Two rows play each game, the first against the second. How much does the first row win by? 20 is about a draw, 40 a big win and 0 a big loss. Wins can go round in a circle: one row can beat a second, the second a third and the third the first. Each row has two weighted sums of its numbers, A and B, taken from their middle values. A row wins by its A times the other's B, less its B times the other's A.
{-18, -36, 8, -18, 16, -17, -60, 60, -31, -1}
{24, 6, 3, 29, -58, 49, 25, -5, 31, 50} 23
{-4, 29, -17, -57, 10, -40, -51, 17, -13, 9}
{-50, 27, -11, 68, -3, 15, -9, 0, 36, -27} 9
{-18, -5, -18, 30, -25, -12, 17, -3, 29, 27}
{57, 0, -66, -17, -23, 22, 24, -35, -3, 47} 26
{-7, 23, 21, 17, 20, 49, -2, -8, -26, 9}
{5, -24, -17, 7, -9, 20, -4, -35, -20, 22} 18
{30, -57, -17, -7, 1, 39, -29, -5, -58, 11}
{24, 31, 19, -3, 0, -4, -26, 6, -22, -7} 22
{-8, 2, 1, 5, 48, -14, -47, 33, 3, -53}
{5, -11, -11, -16, -22, 10, 8, 59, -31, 23} 26
{16, 26, 5, 25, 43, -14, -3, 20, 36, -35}
{14, 43, -36, 5, -23, 11, 20, -24, 21, 36} 21
{75, -66, -63, -42, -79, 19, 4, 31, -18, 45}
{-64, -41, -29, 86, -52, 102, 23, 9, 9, -44} 37
{-40, 3, 49, 50, 10, 51, -17, -12, 36, -32}
{-35, 5, 26, 53, -16, 47, 15, -13, 17, -37} 8
{-41, 34, 70, 25, -2, 5, 22, 14, -6, -54}
{-25, -66, 13, 1, -10, -23, 4, 39, 10, -9} 31
{17, 24, 61, -16, 25, -2, 45, -5, -47, 10}
{-51, 28, 26, -2, -23, 27, -20, -3, -42, 2} 29
{-8, -86, 20, 1, 47, -52, -15, 54, -14, -50}
{-29, 82, 24, -23, 28, 21, 11, -23, -33, 47} 22
{9, 5, -57, 3, -30, 14, -3, -25, 3, 10}
{-29, 45, -12, 4, 23, -5, 29, -9, 53, -11} 19
{-50, -4, 39, 44, 6, -4, 36, -36, 46, -50}
{-47, 8, 22, 18, 27, 51, 8, -34, 1, -20} 17
{7, 2, -17, 13, 16, -48, 9, -23, 52, -31}
{8, 0, -2, -72, 17, -38, -1, -8, -17, 31} 21
{22, 24, 32, 25, 24, 28, 4, -8, -38, -19}
{-3, -5, 14, 21, 44, 25, -25, 20, -25, -54} 26
{-25, -76, -59, 54, -27, 71, 11, 13, 9, 6}
{29, -3, 4, -64, 14, -65, -48, 30, -14, -3} 10
{-16, -35, 27, -11, -3, -41, 1, -14, -27, -8}
{-27, -49, -4, -44, -39, -5, -10, 13, -25, 27} 18
{39, 26, -36, 48, -7, -2, -19, -18, -2, 2}
{-8, -10, 82, 26, 5, -17, 63, 2, 18, -26} 19
{31, 32, -20, -45, 23, -69, -74, 21, -8, 9}
{-36, -54, -32, -21, -60, 32, -14, 5, 2, 21} 31
{15, -42, -16, -28, 2, -1, 5, 2, -17, -28}
{-24, -45, 23, 51, 6, -11, 34, -14, 64, -19} 20
{-15, 23, -2, -23, 27, -13, 35, 4, 3, -3}
{-9, -26, 0, -21, 34, -33, -8, 55, -37, -31} 18
{-34, -3, -1, 25, -9, -8, 4, -40, 65, 39}
{20, -14, -5, -26, 53, 8, -34, 11, -28, 26} 25
{-14, -49, 30, 30, 23, -37, 35, 8, 54, -65}
{-18, 41, 45, 33, -14, 44, -29, -6, -42, -1} 19
{40, 21, -43, -50, 2, -1, -33, 21, -33, 42}
{-13, -24, -15, 52, 14, -23, 8, -24, 65, -30} 16
{-39, -52, -26, 19, 15, 31, 42, -33, 14, -39}
{65, -6, 72, -32, 30, -64, 42, -23, 34, -2} 22
{45, -43, -5, -38, -29, -4, 25, -12, -26, 20}
{10, -13, 77, 4, -1, -37, 46, -20, 16, -25} 36
{-57, -45, -15, 84, -28, 49, 16, -19, 25, -7}
{8, 5, 22, 10, 39, -38, -18, 16, 1, -19} 22
{-26, 13, 29, -47, -1, 3, 23, -29, -34, 18}
{18, -49, 18, 22, -39, 12, 26, 4, 40, 36} 15
{46, -26, 24, 8, 0, 15, -13, 24, -33, -8}
{70, -12, 28, -15, 38, 4, -10, 15, -66, 38} 19
{14, -26, -21, 21, -10, 62, -12, 0, -29, 3}
{-38, 10, 32, -40, 14, 12, 2, 7, -71, 18} 21
{1, -4, -15, 9, 17, -21, -28, 71, -9, -30}
{-9, -17, -36, 35, -13, 27, -19, -17, -50, -29} 12
{10, 29, -24, -38, 46, -33, -7, 3, 16, 17}
{-16, -7, -36, -13, -20, -26, -6, 15, 45, 42} 16
{26, -7, 15, -23, 31, 6, 26, 20, -7, 32}
{13, -10, 7, 34, 19, -58, 41, -6, 83, -54} 19
{-85, 24, -44, 16, -42, 31, -1, 4, 20, 1}
{-27, 48, 55, -15, 16, -18, -2, -13, 4, 11} 20
{52, 20, 36, -1, -4, 38, 25, -67, 35, 36}
{9, 8, -37, -6, 0, -5, -27, -5, 3, 19} 15
{8, 11, 44, 4, 19, 2, 5, -20, -40, 3}
{-18, 7, -10, -58, 28, -35, 9, 21, -13, -15} 17
{4, 7, 23, 29, -31, 27, 21, -33, 25, 43}
{-37, -44, -8, -11, -21, 17, 5, 25, -2, 8} 19
{-61, -36, 19, 21, 59, 28, 4, 15, 14, -80}
{-9, -4, -1, 6, -47, 42, 9, -8, -44, -12} 14
{20, 0, 13, 5, 50, -40, -42, 13, -19, -18}
{-40, 0, 45, -19, -1, 13, 6, 5, -34, 0} 17
{-29, -18, 20, -9, -20, 44, 23, -25, -5, 17}
{2, -28, 23, -61, 21, -45, -26, 69, -8, 8} 11
{34, -21, -36, -18, 13, -5, -66, 18, -15, 27}
{1, 39, -17, -53, -10, 11, 4, -2, -11, 18} 29
{-34, 25, -39, 10, -25, 52, -11, -42, 30, 3}
{13, -42, -1, -23, 8, 15, -28, 7, -59, 21} 18
{13, -69, -21, -24, 23, -16, 7, -7, -10, -4}
{22, -53, 31, 9, 5, 5, 31, -34, 24, 8} 24
{-46, 3, -27, 21, -22, 23, 6, -41, 25, -13}
{38, -80, -109, 10, -2, 39, 22, 1, 8, 25} 8
{53, -50, 6, -27, -26, -12, -2, 21, -28, -6}
{-17, 21, -47, 7, 18, 1, -11, -18, 28, -29} 20
{15, -32, -21, 38, -44, 23, -9, -34, -6, 44}
{3, -8, 8, -8, -31, 51, -7, -58, -7, 58} 20
{-58, 8, 59, 21, -4, -4, -21, 29, 9, -26}
{31, 12, 12, -97, -13, -27, -7, -1, -45, 20} 17
{0, -14, -36, 39, -1, 11, 41, -34, 55, -23}
{23, 84, -4, -42, 35, -51, -6, 9, 9, -2} 20
{17, -46, -52, -5, -49, -20, 4, 7, 20, 20}
{37, 22, 1, -26, -13, 6, 4, 19, -7, 12} 21
{-1, -35, -8, -23, -1, 8, 1, -9, -41, 40}
{-9, -15, -33, -13, -51, 30, 12, 18, -8, 38} 20
{-18, 2, 31, -24, 12, -20, 35, 72, 32, 6}
{25, 24, 9, -12, -2, 14, -20, 14, -47, 33} 20
{-27, -10, -6, 44, -16, 62, 46, -39, -1, 17}
{81, -31, -17, 42, -45, 57, 23, -13, -34, 35} 19
{12, 37, -1, 26, -4, 15, -4, 28, -1, -26}
{-12, 65, 34, -18, 13, 20, 0, -15, -4, -23} 16
{5, 24, -12, -27, -18, 33, -10, 11, -25, 46}
{34, -50, -20, 22, -31, 17, 11, -6, 18, -3} 23
{-21, 52, -22, 4, 24, 13, 4, 12, -31, -1}
{72, -8, -3, -62, 15, -72, 1, 11, 12, 29} 19
{-23, 87, 69, -17, 53, -23, 22, -2, 12, -8}
{-59, -56, -59, -5, -19, -39, -43, 39, 41, -29} 34
{49, -25, -40, -23, -15, -14, -7, -41, 1, 20}
{7, 49, 18, -2, -87, 50, 11, -29, -22, 35} 36
{20, 4, -19, -4, -5, 22, -15, -39, -27, 3}
{-49, 28, -19, 27, 6, -6, -21, 24, 44, -20} 22
{49, 18, 1, 11, 40, 4, 49, -79, 46, -1}
{77, 6, -32, -8, 8, -18, -23, -13, -16, 52} 7
{29, -11, -24, 25, -23, 1, 22, -34, 53, -1}
{-18, 2, -19, 17, -25, -18, -29, 56, 31, -38} 22
{31, 53, 1, -8, -22, 12, 9, -39, 8, 5}
{58, 37, 55, -6, 41, -82, -5, 62, 4, -13} 32
{5, -19, -41, 20, -40, 32, 5, -13, 20, 37}
{8, 16, -63, -1, 26, -37, -39, 46, 35, 10} 6
{-15, 6, -31, -14, -45, -19, 15, 7, 29, 40}
{86, 6, 4, -58, 20, -9, 6, -4, -42, 25} 27
{-28, -29, -9, 10, 33, -12, -18, -1, 4, -12}
{-30, -28, -37, 33, -17, 38, -30, 21, -39, 9} 20
{-4, -12, -12, -13, -8, -13, 28, 1, -3, 4}
{1, -22, 34, 14, -24, -18, 29, -5, 15, -20} 25
{-51, -7, -9, 70, -39, 69, -53, 20, -60, -19}
{-30, -18, -43, 6, -35, 80, 7, -20, -41, 38} 9
{60, 28, 40, -11, 38, -31, 19, 19, 0, 25}
{1, -23, 14, -42, -15, -14, -7, -19, -27, -12} 21
{44, 1, 5, -39, 54, -15, -39, -12, -36, 33}
{4, 72, -15, -45, 8, -31, -18, -20, -39, 20} 23
{-11, -2, 25, -11, 11, -34, -3, 23, 22, -35}
{-54, -58, 2, 5, -35, 35, 9, -15, 22, 14} 23
